rotation steps, each row followed by its count of steps
The counts run from 0 to 264.
[ 3.21  0.04 -2.93  0.22  1.54  2.16 -1.12  2.81  1.06 -1.02  2.01  0.44
  0.74  0.69  1.32 -3.23  1.70 -5.56 -0.35 -1.06 -1.02  1.38  0.58  4.66
 -0.67 -2.89  2.21  2.00  1.09  0.02  3.55  1.72 -3.62  1.21 -0.24  2.15
 -3.54  5.36  0.44 -0.16  2.68  2.28 -4.18] | 4
[ 0.61 -0.21 -2.45 -1.08 -0.26  3.14 -1.40 -0.01  4.04 -6.99  0.28 -1.19
  0.75  0.17  1.49 -3.42  0.31 -4.52  0.26 -0.50 -2.12  2.06  2.62  0.84
  0.62 -2.28  0.74  1.77 -1.27 -1.25  3.94  2.13 -3.87  3.96 -3.06 -0.88
 -3.03  4.11  0.00 -0.64  0.82 -1.52 -2.16] | 132
[ 3.23  1.23 -3.71 -0.22  2.26  3.55 -0.35 -0.83  1.68 -0.48  3.22  1.28
  1.66  2.78 -0.73 -1.13 -1.31 -3.30 -0.73 -2.57  2.77  1.07  0.79  0.12
 -1.66 -0.58 -0.97  2.74 -4.17 -1.12  2.40  3.68 -2.80  2.73 -2.07  4.34
 -3.64  2.69  0.21 -0.72  5.16  1.51 -1.98] | 106
[-1.13 -0.91 -4.53  1.25 -0.06  3.53  0.56 -0.01  4.98 -2.77  2.14 -1.63
  0.89  2.01  3.57 -1.58 -1.38 -3.99  0.42 -2.45 -1.69  1.73  2.73  0.37
  1.67 -4.69 -1.85  2.32 -1.96  1.63  2.35 -1.98 -4.71  3.36 -2.08  2.83
 -2.54  2.21 -0.50 -1.10  1.13 -0.50 -0.74] | 262
[ 4.72  1.14 -3.39  1.25  0.76  0.80  0.07 -0.22  3.49 -0.83  0.06  0.09
  4.20  4.18 -0.62 -3.38 -1.16 -2.10 -0.47  1.70  1.18 -0.13 -3.96  2.07
 -4.05  1.83  1.07  2.98  3.34  4.00  2.14  1.33 -1.41  1.70  0.36  2.95
 -4.44  1.83 -0.09 -0.03  2.41 -3.20 -1.62] | 74
[ 2.61 -0.99 -2.08  1.40  2.41  0.93  0.64 -1.47  3.13 -0.17  0.31  0.24
  2.99  3.80  4.59 -0.87 -4.18 -2.52 -2.04  1.70  1.68  2.91 -0.94  4.15
 -3.21 -0.03  1.55  3.40 -1.78 -0.06  4.01  2.04 -4.13  0.26 -3.19  3.15
 -1.73  2.25 -1.57  2.09 -0.18 -0.96 -1.96] | 228
[ 4.55 -1.02 -1.37  0.49  4.54  1.88 -0.12 -2.91  3.44  1.86  2.17  2.19
  4.16  3.91 -0.32 -1.70 -3.06 -1.07 -2.63 -1.41  2.20  3.27 -3.06  3.48
 -2.13  0.50  1.65  1.85  2.76  0.73  4.26 -0.04 -0.43 -0.58 -0.28  3.48
 -2.76  1.90 -1.88  0.60  1.32  0.52 -0.60] | 81
[ 3.79  1.02 -3.60  3.55  0.71  3.25 -2.74  1.32  3.66 -2.61  0.90  0.12
 -1.72  1.13  1.99 -3.46  0.44 -3.09 -0.52 -0.87 -2.09 -0.73  0.73  1.04
 -2.68 -0.21  1.60  1.82  1.35  1.91  2.74  0.13 -4.72  0.94 -3.63  0.00
 -2.78  5.67  2.65  1.98  1.04 -2.11 -1.51] | 140
[ 2.84 -0.92 -5.58 -1.95  1.76  3.05  1.95  0.57  5.79 -1.06  4.67  1.27
  0.41  4.15 -2.90  0.82 -1.42 -2.94 -2.21 -3.49 -0.40 -1.36  0.46  0.84
 -2.12  1.20  2.85  0.10  2.66 -0.63  2.90  0.09 -3.43  1.64 -0.42 -2.38
 -2.73  1.15  0.22 -0.65  1.10  2.48 -1.00] | 170
[ 4.55 -0.98 -2.85  0.93  3.38  3.47 -1.83  1.53  2.74 -0.75  1.74  2.74
  0.47 -0.22  1.46 -1.82  0.82 -3.30 -1.73 -2.77 -1.68  0.17  2.21  4.13
  0.08 -1.22  2.58 -0.63  3.12  0.72  4.97 -1.59 -2.97  0.96 -1.31  0.84
 -5.42  4.42 -1.30 -1.26  0.44  0.89 -2.03] | 147
[ 2.98 -0.69 -2.80  0.36  1.59  3.40  1.53 -3.16  5.72 -2.24  3.12  1.23
  3.23  3.17 -1.61 -1.93 -4.31  1.44 -1.84  0.21  2.30  0.97  1.04  0.21
  0.20  0.73  0.56 -1.21  0.75  2.53  3.34 -1.11 -1.40  2.68  1.12  2.08
 -6.09 -0.17 -3.56 -2.88  0.14 -1.10  1.25] | 188
[-0.29 -1.08 -4.65  0.39  0.69  3.77 -0.33  0.50  3.82 -1.28  3.15 -0.96
  1.19  1.81  3.43 -0.73 -1.88 -4.07  0.00 -3.08 -1.27  1.31  2.74  1.05
  1.74 -5.17 -0.99  1.58 -2.01  1.67  3.31 -1.15 -4.87  2.75 -0.83  2.65
 -2.42  2.71 -2.05 -1.80  1.80  1.43 -1.31] | 260
[ 2.15 -0.60  0.39  1.36  2.34  0.23 -0.14 -2.45  2.14 -1.53  2.36 -0.75
  4.77  2.35  1.35 -5.07 -2.83 -1.89 -0.99  0.88  0.27  6.04 -2.17  4.05
 -1.56 -1.90  1.22  3.52  2.04  0.96  4.26  0.26 -1.55 -0.13 -0.26  3.85
 -1.87  3.89 -0.67  1.65  0.94 -0.58 -1.37] | 223
[ 1.45 -1.06 -1.71  1.08  2.05  4.71 -3.32 -2.60  3.72 -2.64  2.56  0.52
 -0.47  1.17  2.83 -1.45 -3.58 -1.88 -1.73 -2.03 -0.54  4.20  2.13  0.63
  0.37 -3.02  1.64  0.86 -2.24 -1.46  5.75  0.86 -4.31  0.77 -3.19 -0.09
 -0.98  4.21 -2.31  0.42  0.40  1.29 -0.05] | 125
[-0.46 -1.26 -5.38 -0.58 -0.11  2.44  2.12  1.15  5.22 -2.83  5.27 -0.84
 -0.32  3.12 -0.78 -0.29 -1.29 -4.47 -1.64 -3.33 -2.54  1.09  2.26  0.61
 -0.18 -2.46  1.46  1.86  1.43 -0.68  2.27 -1.42 -4.67  1.86 -1.39 -1.39
 -0.97  2.63  1.34  0.25  0.92  2.69 -1.80] | 26
[ 2.40 -1.72 -3.74  2.05  2.46  2.44  1.75  1.18  4.38  0.61  3.00  0.99
 -0.37  2.43  4.30  0.37 -2.28 -2.81 -2.36 -1.01 -0.72  0.46  2.93  4.27
 -1.17 -1.75  2.66  0.36 -0.48  0.02  3.93 -2.05 -5.58  0.02 -2.14  1.68
 -2.96  3.29 -1.15  0.81 -1.13  2.38 -1.42] | 16
[ 5.55  0.87 -0.63 -0.45  2.39  3.04 -2.68 -3.36  2.33 -2.88  1.84  0.96
  3.05  1.85 -3.14 -4.42 -2.60 -0.55 -1.71 -0.33  2.40  2.73 -2.20  1.06
 -1.89  1.96  1.70  1.38  1.14 -0.36  4.21  4.38 -0.53  0.96 -0.59  0.47
 -3.76  3.32 -0.55 -0.28  1.78 -1.34 -1.81] | 211
[ 0.53 -1.28 -3.52 -0.42  1.51  3.76 -0.42 -0.15  2.87 -1.02  4.99 -0.47
  1.45  0.80  2.71 -1.34 -2.25 -3.21  0.40 -3.35 -0.89  1.57  3.58  2.32
  1.84 -4.47  0.23  0.01 -1.72  0.95  4.40 -0.42 -4.66  2.55  0.20  1.76
 -3.00  3.10 -2.35 -2.02  1.48  2.64 -1.42] | 258
[ 3.88  0.61 -4.06 -0.39  0.27  1.36 -1.87  0.19  3.73 -1.03  1.54  0.18
  3.34  4.41 -2.51 -3.07 -1.48 -3.40 -1.26 -0.25  0.12  0.92 -5.01  1.67
 -3.56  0.74  2.20  3.23  5.07  3.30  2.58  2.03 -1.35  1.20  1.32  0.07
 -1.82  2.49 -0.44 -0.60  2.92 -1.14 -2.15] | 71
[ 0.82 -2.28 -2.37 -0.05  1.27  1.69  2.71  0.70  5.90 -2.44  2.99 -1.81
  2.04  1.89  1.28 -3.26 -0.77 -3.18 -0.44 -0.98 -2.56  1.29  0.98  4.68
  0.49 -2.51  2.36  0.21  4.50  1.79  3.54 -3.07 -4.01  1.25  0.78 -0.44
 -3.11  2.74 -0.04  0.45 -2.59  0.13 -1.80] | 156
[ 1.43 -1.78 -4.10  1.16  2.17  1.80  4.03 -0.07  7.39 -3.12  1.50  0.76
  0.95  3.90  0.42 -0.19 -0.80 -2.22 -2.40 -1.10 -0.96 -0.45  1.94  1.18
 -2.34  1.73  1.33  0.62  2.36 -0.42  2.23 -3.59 -3.15  2.34 -4.16 -0.22
 -4.30  0.92  1.38  1.59 -1.22 -1.67  0.92] | 164
[ 2.55  0.35 -5.06  2.43  0.75  2.54 -0.51  0.10  3.84 -2.15  6.41  2.38
 -0.10  1.66 -1.60 -1.20 -1.18 -1.13 -2.18 -2.74 -1.29 -0.39  3.52 -0.98
 -2.16  0.56  1.54 -0.78  2.47  0.97  3.15 -3.15 -2.25  2.38 -1.44 -0.23
 -5.06  3.08  0.27 -0.92  3.14  1.44  1.45] | 36
[ 3.93 -0.22 -2.88 -2.09  1.43  3.20 -0.54 -2.48  5.53 -4.81 -0.88  0.85
  3.36  3.22 -3.83 -1.99 -0.85 -2.84 -2.25 -1.46  0.21  1.16 -2.18 -0.63
 -0.64  2.10  0.36  2.19  3.36  0.10  2.47  1.99 -0.08  3.12 -1.75 -1.14
 -4.01  0.61 -0.19 -1.16  0.66 -3.90 -1.80] | 65
[ 4.39  0.38 -6.01  2.31  1.24  5.01 -0.94 -0.39  4.50 -0.31  4.45  1.80
 -1.15  2.38 -1.68 -0.33 -2.12 -1.11 -2.32 -4.08 -0.17 -1.59  2.11 -1.38
 -0.54  0.42  0.19 -0.10  1.54  2.44  1.80 -1.88 -3.30  1.32 -1.11  0.59
 -4.42  2.22  0.22 -1.36  1.95 -0.11 -0.40] | 39
[ 5.01  1.48 -1.97  1.35  1.62  2.95 -2.16 -3.53  3.68 -3.54 -0.01  1.32
  2.19  3.04 -2.27 -3.06 -2.62 -0.65 -2.56  0.58  2.21  2.12 -2.12 -1.02
 -3.10  2.98  0.50  2.76  0.38  0.26  2.77  2.95 -0.61  1.61 -2.99  1.68
 -3.70  2.32  0.24  0.50  2.51 -3.55 -0.59] | 208
[ 0.95 -0.94 -3.23 -1.71  2.40  1.69  0.58 -0.48  2.51 -1.16  3.07 -0.26
  2.24  3.36  0.75 -0.55 -1.53 -5.51 -1.34 -3.11  0.35  3.58 -0.37  2.48
 -1.74 -1.47  0.86  4.31 -1.49 -3.03  3.16  2.87 -3.30  1.42 -3.41  0.91
 -0.03  3.45  1.26  1.86  2.35  1.95 -3.35] | 237
[ 2.33 -1.24 -2.63 -0.59  1.91  3.24  0.28 -3.35  5.24 -2.49  3.04  1.73
  3.42  3.13 -1.98 -0.76 -4.27  0.16 -2.81 -0.94  1.77  2.62  0.24 -0.21
  0.92 -0.61  0.74 -0.43  1.50  1.05  4.12 -1.21 -0.60  2.37  1.26  1.56
 -4.53 -0.27 -4.71 -3.34  1.08  0.52  1.09] | 190
[-0.50 -1.79 -3.81 -1.45  1.33  2.57  3.13  0.17  5.30 -3.75  4.97 -0.44
  0.57  2.32 -0.93 -0.89 -0.83 -4.07 -2.13 -3.39 -2.15  2.28  3.44  1.55
  1.05 -2.20  1.29  1.21  1.45 -2.20  2.84 -2.10 -3.76  2.43 -1.91 -1.22
 -2.39  2.37  1.08  0.10 -0.08  2.47 -1.68] | 24
[ 0.77  0.11 -5.98  1.18 -1.71  1.93  2.77  1.63  5.55 -3.72  4.15 -1.48
 -0.45  3.19 -0.44 -1.46 -1.13 -3.07 -0.46 -0.23 -1.65 -2.05  2.84 -0.25
 -2.34 -0.14  1.09  1.65  0.46  1.68  0.89 -0.89 -5.29  3.39 -1.67 -0.63
 -3.27  2.26  2.30  0.28  1.47 -0.48 -1.18] | 30
[ 1.20 -0.80 -3.65  2.47 -0.60  2.95  0.18 -2.72  7.32 -3.92  0.82 -0.79
  1.76  3.64  0.20 -2.53 -3.89 -0.67 -2.20  0.02 -0.96  1.94 -0.64 -1.24
 -0.16 -0.54 -0.43  1.84  3.20  3.96  2.09 -3.08 -2.29  2.30 -0.81  0.40
 -2.89  0.59 -1.19 -0.75 -1.12 -4.25  1.06] | 53
[ 1.17 -0.65 -3.59 -1.58  1.57  1.81  0.77 -0.38  2.54 -1.03  3.01 -0.66
  2.00  3.81  0.79 -0.86 -1.40 -5.75 -0.88 -2.85  0.20  2.60 -0.27  2.05
 -2.31 -1.74  0.48  4.52 -1.79 -2.19  2.62  3.29 -4.02  1.32 -3.29  1.16
 -0.23  3.36  2.16  2.26  2.48  1.14 -3.72] | 238
[ 3.70 -1.51 -3.78  0.96  2.75  4.33  0.56  0.70  5.08 -0.32 -0.24  0.50
  0.30  1.49  1.29 -1.53  0.75 -4.34 -1.90 -3.67 -1.53  0.18  0.77  3.71
  2.03 -2.28  0.03  1.30  2.46  1.81  2.16 -2.45 -3.63  0.71 -1.13  2.24
 -3.99  2.96  0.70 -0.41 -1.82 -1.17 -3.68] | 151
[ 1.16 -1.46 -4.61  1.47  1.40  1.54  4.09  0.64  7.45 -2.55  0.94  0.85
  0.77  4.17  1.21  0.37 -0.63 -2.76 -2.55 -0.71 -0.92 -0.42  1.57  1.31
 -2.35  1.10  1.43  1.32  2.32  0.12  2.14 -3.93 -3.50  2.31 -3.88  0.48
 -3.93  0.67  0.67  1.18 -0.86 -1.37  0.63] | 163
[ 0.16 -2.14 -2.98 -1.16  2.02  2.60  4.25 -0.54  5.51 -4.39  3.04 -0.14
  1.18  1.73  0.09 -0.84 -0.70 -3.54 -2.11 -2.80 -1.34  1.78  4.37  2.36
  1.45 -1.58  0.86  0.62  0.19 -2.65  2.87 -1.92 -3.72  2.96 -2.67  0.48
 -4.05  1.76  0.65 -0.02 -1.37  1.23 -1.82] | 22
[ 3.37 -1.59 -3.18  0.73  2.49  4.39  1.47  0.47  5.58 -1.09  0.08 -0.54
  0.56  1.50  1.32 -2.38  0.47 -4.01 -1.17 -3.36 -1.62  0.20  0.60  3.84
  2.29 -2.39 -0.22  1.36  2.71  1.96  1.81 -2.30 -3.53  1.09 -0.96  1.97
 -3.88  2.73  1.29 -0.32 -2.45 -1.78 -3.91] | 152
[ 1.15 -2.25 -2.18  0.02  1.70  2.51  2.89  0.34  5.75 -2.73  2.15 -2.08
  1.76  1.71  0.97 -3.80 -0.64 -3.33 -0.41 -1.39 -2.23  1.06  1.08  4.56
  1.22 -2.51  1.55  0.32  4.05  1.95  2.96 -2.93 -4.03  1.32  0.46  0.19
 -3.27  2.79  0.81  0.02 -3.07 -0.73 -2.45] | 155
[ 0.99  0.57 -2.31  1.56  0.38  2.62 -1.52 -0.66  1.44 -1.03  5.63 -1.63
  1.91  1.44  1.84 -4.29 -3.02 -2.23  1.04 -0.42  0.57  3.45  0.85  1.78
 -0.54 -4.21  0.30  1.84 -2.05  2.20  3.84  1.57 -4.06  1.34  1.37  3.60
 -1.73  4.68 -1.02 -0.40  3.89  2.39 -1.18] | 114
[ 3.10 -1.02 -4.50 -0.43  0.78  2.44 -2.35 -1.42  5.63 -2.80  0.16  2.22
  1.96  4.16 -0.22  1.01 -3.59 -1.83 -3.49 -0.04 -0.13  0.66 -1.56 -0.40
 -2.57  1.70  2.71  1.28  2.81  0.93  4.33  0.57 -1.81  2.10 -1.75 -2.50
 -2.61  0.68 -4.13 -1.69  0.58 -1.32  0.32] | 60
